Each path below is one point turned by a fixed rotation once a step. After each direction that follows a path, write how fast that rotation turns it, in degrees a step (0 if it stays still).
Each turn is a multiple of 5 degrees from 10 to 175, or 0.
Each row of a path follows its step; steps can be skipped.

step 0: [  0   7  -2   3   7   2   2 -12  -4  11   0   5   4   0  -9   3  10   9
   6  -6  -2 -10  -2  -5  -3   9 -11   6  -1  -1  10   4  12 -15  -2   8
   1  14  -8  -9  -4   1  -7   1   6  21]
step 1: [ -3  -5   5  -6   1  20   5  -3  -9  -9   2  -2  -6 -13   2   2   3   4
  15   5 -12   0  19   2   3  -4   4   5  -1  10  -4  11  -5  -4   2  -1
 -10   8   2   1   1   7   0   7  -9 -10]
step 2: [ -1  -3   1  -4   4   3   5   2 -14  14 -11  -9  -4   9  -4   4  15  -2
   2  12  11  -4   5  -3  -8   7  -5   3  -9  -5   1  -5   5   4   6  -2
  -5   9  -2  11 -11 -10 -10   5   8  11]
step 3: [  8  -6   4  -3  -9  18   5   4   0  -1 -13   9   6  -9   8   4  -3   4
  16  -1 -14  -5   0   8   3   9   5   6   7   6  -9  -4   2   1 -14   1
  -9  -6  -1   0   5  -1 -13  -5   9  -5]
step 4: [ -7  -6   5   4   5   4   8  -3 -15   8  -7  -2   2  -1   0   6   4  -3
   5   5  18   2 -20   8   9  -4  -7   3   0   3   2   0  -6  -1  11  10
  -2  17  -2 -11   4  -5  -9   6  -4   9]
step 5: [  9  -2   3  -7  14   4   0  -6 -11   1   2   6   1 -25  -1   2  -2   8
   7 -11  -2 -12   5  -7  -2   9   1  14   5   7  -3   7  10 -10  -9   0
  -4  -2  -1  -3  -9  -2   2  -6   3   5]
step 6: [ -4 -18  -2   0   3  21   1  -1  -8   5  -5 -15  -1   1  -5  -2  11  -4
   5   2   4   9  10  -6   4  -1  -3   4   6   0   3   5  -4  13  10   4
 -12  14  -1   0   6   1   8   1  -7   2]
step 7: [  3   8  -7  -8   3   3   4  -2  -8  13 -18   0   0  -7  -3   1   4   2
  -6   3  -4  -6  -5  -1  -2  10  -6  11  -3   0  -9  -3   7   0  -7 -11
  -2   9   5   5 -14  -8  -6  -9  19 -13]
step 8: [  1  -7   3   1  -5  12  12   1  -7   9  -7   0  -1   6  13   3  10  -1
   5  -6 -11   0  -5   5  10  10  -8  -4  11  11  11  -4  -2   0  -4  11
 -13   0  -4  -5  17  -7  -2  -4 -10  -1]
step 9: [  1  -2  -1 -14   1   0   1 -13  -4   1  -9  -3   1 -13  -1   4   1  -4
  -4   7   0  -4 -22   0  -9  -2   0   4  -9   9  -1  11  -5 -18   3  -1
  -1  17  -9 -10  -9  -4  -1   4   4   4]
step 10: [  1  -4  10   4   6   4   0   0 -15   4  -1   3  -3 -13   4   0   7   5
  10  -5  -8  -9  11 -17  -9  10   4  -3   9   2   5   7   3  -4   9   5
  -9   3  12   7  12  -4  -1 -11  -9   4]
Speeds:
[ 1  4 -1 -1 -2 -3 -1 -3 -4 -2 -2  3  3  2  4  4 -1  1 -1  1  2 -1  0  0
  1 -1  0 -3  4  2  1  0 -2  2 -2  3 -3  1 -1 -4 -2  4  0 -1  1  1]  80
[-3 -2  0 -2  0  1  4 -1 -1 -2 -3  1 -1  0  1 -4 -1 -5  2  2  2  0  2 -3
  5 -2  1  0  2 -3  3  0 -3 -1 -2 -1 -1 -2  1  0  5  2  0  4 -2 -1]  155
[ 1  2 -5 -1  4  3  0  2 -2  0  3 -1  0  2 -1  0  2 -4 -2  5 -4 -2  2  4
 -1  0 -4  1  0  0  1  1  1  3 -2 -1 -1  0  2  3 -1  4  1 -1 -1  0]  70
[ 0  1 -5  0 -1  6 -1 -2 -6  1  1 -1 -1  1  2  0 -2  1  1 -1 -2  0 -1  1
  1  1  4  2  0 -1  1 -3 -1 -4  4  2  1 -1  3  0 -1 -2  3  2  4  2]  0

step 0: [ -4 -10  -5   3   4   2 -11  -6  11   5   2  17   0   2   5   2  -6   8
   2   3   9 -11  -5   2 -13  -3 -13  -4 -13   4  13  10  -5   3  -1 -10
   1   4 -10   3  -2  -2   2  -4 -10  -9]
step 1: [  0 -12  -7  -5  11  -7   5   2  -5  12   1  11   5   5  -5  -1  -6 -10
  -2  -1  -4  -1  -6   4  -9  -6  -4  -5  -6   4  -4   0  -1  12  -4   0
   4  -3   3  20   8  13  -8  12  16   1]
step 2: [ 16  -5  -5 -14  -8   1  10   8  12  13  -3  -2  -3   1  -7  12  11  -3
   0   2  -3  -1   7  -3   8  14   3   5  -1  10   1   2   7   4  -1   7
   2   9  -8  -3   8  12   5   8   5   1]
step 3: [ -7   1  -7 -10  -5   7 -13   9   6 -10  -2   0   4   5   7  -6   5  -9
  -5   5   3  -3   8   8   9   1  -1   7 -14  -2   5  -7  10   3  -3   8
  -3   0 -12   4   8  -1   0  -3 -15 -18]
step 4: [  0  -9   4   9  -3  -4   4  15  -3 -14   7   3   1   5   5 -10 -12   9
   6  -8 -11   5  -7  12   3   3   5   3  -5  -5 -10  -3  -8  -1   6   2
   6   9  -3  13  10  -2  -9   8  -1  -9]
step 5: [ -1 -16   0  -6   1   6   8   4  12   0   3  -6  -7  -1   8   4  -4   5
  12   3  -7   7   9  15  -5   7  -9  -1   2  10 -15  -2  -7   1   0   8
   8   2   8 -14  -3   0   1  -2  -2  13]
step 6: [-15   2  -8   4   3  -1  -2  11  -1   0   4 -12   0   6  -2   1  10  -2
   2   0   7 -10   8  -3   4 -16 -18   4  -2  12  -7  11  -1   0  -4  -3
  11  -6  -2 -11  -3   1  -2  -6  -1 -14]
step 7: [  1  15   2   6  -3   0 -10   2 -10  -5   2 -11  -4  -5  -4   6  -2 -17
   4 -12  -3  -2  -2  -1  -4  -2   3  10  -4   6 -18   4   3   0   5  -6
   5  -2  -4  10   1  -7 -14  17   7   2]
step 8: [  7  -1  -3   2  -6  -4  -6 -12   3   0  -2  -6  -5  -3  15   2  10  -4
  15   5  -4  -4  -8   0   0  16   2   2  -1  -3   0  -1  -2  -2  14   2
   2  10 -11 -11 -18   0   0  11  -4   5]
step 9: [-13  -2   2  -1   8  -4  -6  -6  -1 -11   0   3   1   0  17  -4   7   3
   0  17   1 -10   4   3  11 -12   0  -8   7  -7   2  -8   3  15   4  -6
  10 -10  -1  -1  -8   5  -1   4   7  -4]
step 10: [  4   2  10   8   0   3  -6   8   7   3  -3   3   4  -7 -15   2  -3  13
   3   7  -7   5  -4  -2  10 -15  13   0  10   7  -7  -2  -1  -8   8  -4
  11 -10  -3   4   4   2   1  12  15   4]
Speeds:
[-2  1 -2  2  1 -3 -2  2  0  0  0  2 -2 -1  1 -1  1  0  0  4 -1  1 -2 -1
  4  2  4  2  4 -2  2 -7  3  1  1  2  2  3  0 -1  4  1  0  0 -2  1]  60
[ 0  3 -1  2  0  2  2  1  0 -1 -3 -2  4 -3 -4  2  1 -3 -1  0  2  3  4  2
  0 -2  1  5  2  2  2  3  3  0  4 -1  0  0 -4  1  1  0 -1 -2 -3 -1]  90

step 0: [  9  -3   3   3  -9  -8   9   9   7  -9  -6   7  -6   1  -4   4   1   8
   5  10 -10  -8  -5   0  -1  18   8 -13  -1   1   2  -5  -8  -7   5   7
 -10   0  -6  -4   0  -6  -1   0   4   6]
step 1: [  4   8   3  -7  -2   7   1 -10 -12   5  -3   4  14  10   3   7   3  -4
  -2  -1  -2 -13  -2   0 -12   1   8   0 -16   2   4   1   9  -3   2   2
 -12   6  11  -1  -6  -9  -2   8   2  -4]
step 2: [ -4   6 -13  -4   8   0   4  -5   6  -6   9   6   6  15   0   0 -15  -4
   9  -5   3   8  -2   9   4  -7   5   5  -3  -4   4  -4 -14   8 -14  -9
  -6   3   2   1  -4   1  -4  -7   7  -4]
step 3: [  6   4   7   3   3  -4   1   2   8  10   5  -5 -20   7   5   9   6   1
  -5   3  11   4   3   7   4  -1  -2   1  -2   1   5   2 -15  -9  10   0
   1   1  -1 -17   5   3  -2  -2   6 -12]
step 4: [ -4   0   1   2   4  -1  -7  -1   6   1 -12  -7  -1   5   5  -9   6   3
 -10 -11   2   6   5   2  -2   8  -4   0  -6   9  -9  11  10   0   3   5
 -17  -1   2   7   5  16   1   9   7  -2]
step 5: [  1  -6  -5   8  -2   7   2  14  -2 -10   6   2   0   4  -5 -15  -4  16
  11   1   0  -1   0  -4  -8   9   0   6  -6  -9  -4   0   4  -8  -7  -4
  -7   6 -10  -5   5  -2   3  -7   9   9]
step 6: [ 12  -7  19  -3  -5 -10  11 -14 -12   2   1  -3  -4   8   0   3 -10   3
  11   4   0  -4  -8  -1  -4   2  -2   6   0   2   7  -3   3  -4   3  10
  -7   1  -7  -6 -10  -5   4   1  -5  -1]
step 7: [  7  -1  -3 -13   2   1  -1 -15   3   6   1   0  13   2  -7  -8  -8 -11
  -1   0  -1   4  10  -4   9  -9   7   5 -13   4   9  17  -3  -1  -1  -2
  -8  -4   1   4   3  -1 -11   1  -1   2]
step 8: [ -4   9  -2   1   0   5 -11   7  -1  -5   6   8  -5   5  -7  -2  -9   6
   4  15   1  15   2  10   0  -7  -6  -9  -1   2  10   0 -11  -7   3  -9
   6  -3  -2  -5  -4  15  -2   6   7   0]
step 9: [  7  12  13   7   5  -4  -9   4  13  11   3   2   2  -6   7  15   3   3
  -3   1   7   0 -10   1  -1  11   5   1   2   4   1   1  10  -6   1   4
  -7  -4 -10  -2   6  12   4   7  -2   1]
step 10: [-11  -7  -8  -3   4   9   9   6   0   0   4   4  10  -3   8   2  -5  11
  -2  -6  -6  -2   9  -2   6  11  -3  -2 -12  -6  -4  -7   5  -5   1   8
 -20 -11  -1   8   3   0  -7  -2   1   4]
Speeds:
[-2  1  2 -1 -1  1  1 -1  0  1  2 -2  1 -1  1  0 -2  0  3 -2  3  1 -3  2
  1 -1 -1  3 -1 -4  2 -5  2  1 -1  3 -2 -3  4 -2  3 -1 -1 -6 -4  0]  90
[-2 -2  5  2 -1  1 -2 -2 -1  1 -3  0  0 -2  4  3  1  3  3  3  2  1 -1  2
 -5 -1  1  0  1  2 -2  4 -3 -3  0  2  2  0  2 -2 -1 -2  0  0 -1 -1]  135
[ 0  1 -1 -1  2  1  1  1 -1 -1  1 -3  2  2 -2  4  2 -2  3  3 -3  3  1  0
  0 -3  0  5  2  4  2  1 -2  4  2 -3  0 -3  2 -3  2  2  0  1  0 -3]  70

step 0: [ -1   0  -8   4 -10  -4   8   3  -1  -2   7   0  -3  12  -5   6   2   0
   2   6  -5  -3   8  10  12   4  10   5   2  10 -17   2  -1 -14  -8   0
  -8   3   3  -1  -6  -4   6  -5  16  -5]
step 1: [-15  -6  -2  -3 -10  -4   7   1  -9  -1   8  -8  -8   2   6   0  14  10
  11   2  -2   1  -2  -9   2   0  -6  -1  -6   6 -11 -10  -2 -11  -6  -9
   5   8  -6   0   8   0   6   7  -2   1]
step 2: [  1   2 -16  -4  -8   0   2   2 -12  -3   4  -4  10  23  -9  -2  -4   0
  10  11  -5   4  -7  -3  -3   4  10   4  -3  -1  -2  -3  -6  -6  -1  -1
  -2   2  10   3   4   1  10   7   4   0]
step 3: [  0   2   2   8 -10  -2  13   4   0 -11   0  -4  -4  14   3   2   0  17
   1   7  -4   1   6  -4   7   6  -2   1   4   9  -2  12   1  -7  -4  -6
   6  12  -7  -3   7 -11   8  -1   8   2]
step 4: [ -7   3  -4  -9  -9 -12   5  -2  -7 -10  12  -6   5  11  10   5   7   1
   4   3 -13  -1  -9   4   4  -1   4  -3 -10  -6  -5   0  -4 -11   4   6
  -2   7  -9   6  -6  -2  11   1  -5  -4]
step 5: [  2  -1  -7   0 -11  -4   8  -7  -7   0  11  -1  10  14  -5   5  -9   3
  17   5   6 -10   7  -5   5   4  -7  -3  -3   3  -8   6   6  -2  -3  -8
   8   7   8   0   5  -5   7  -1  -4  -6]
step 6: [ -1   4   5   4 -15   8   6   3  -6  -5   2  -8  -5  10   5   5   2   2
  -1  11   3   1   2   2   4  -4   7  10 -10   4  11   1  -4 -13 -10   3
   5  10  -3   9  -4  -7  15   2  -4  -9]
step 7: [  2   7   7  -1 -14  -7  10  -2  -3  -9  12  -8  19  11   7  -8   3  -1
  -2   5  -7   3  -6  -7  -1   8 -13   0  -8   7  -3  -8   3   2   3  -5
   2   3   1   0   1  -4   6   0  -2  -3]
step 8: [ -4  16  -4   4 -14  -5   4  -1 -13  -7   4   1   3   8   2  15  -7  -1
   2   6   6   5  -2  12   6   2  -2  -3   2   8  -3  11   2   1  -4   1
   5   9  10   6  -8  -7   3   7  -7   1]
step 9: [  2  -4   9   0 -18   4  12  -7   5   2   4  -5   4   9   7  -7   7   4
   2  -1  -6   1   5  12   9   4   0   4  -4  11 -11  -2   6  -5 -12  -6
   2   3   0   7  -6   0   8  -5  -9  -9]
step 10: [ -9   2   2   2 -12  -6  -4  -5 -15   3  15  -1  12   3   0   3   7  -4
   2  16   3   3  -1  -3  -4   0  -1   0  -2  14  -4  -9   0   1  -8   5
  -2   7  -2  -1  -2  -2   2  15  -2  -8]
Speeds:
[-3  0  3  0  1  1  1 -4 -2  3 -1 -2  0  0  6 -2  3  2 -3 -1 -2 -1  1 -2
 -2  0  1 -2 -1 -1 -2 -3  2 -2  5  1  2 -2 -2  5 -1  3  1  1  1 -1]  130
[ 6  0 -1 -2  0 -2 -1 -3  1  2  2  2  4  3 -1 -2  4  1  0  1 -1  1 -2  0
 -4  1  0  3 -1 -3 -2 -4 -2  1  2  2 -1  2  1 -3 -2  1  0 -2 -3  1]  140
[ 5  1 -2  0  0  4  3 -1  0  0 -1 -1 -3  2  1 -2 -3  3 -1  1  4 -1  4  1
 -2  3  3  3  0  1 -2  5  0  0 -1  1 -1 -2  1  2  0  4 -1  1 -2  0]  120
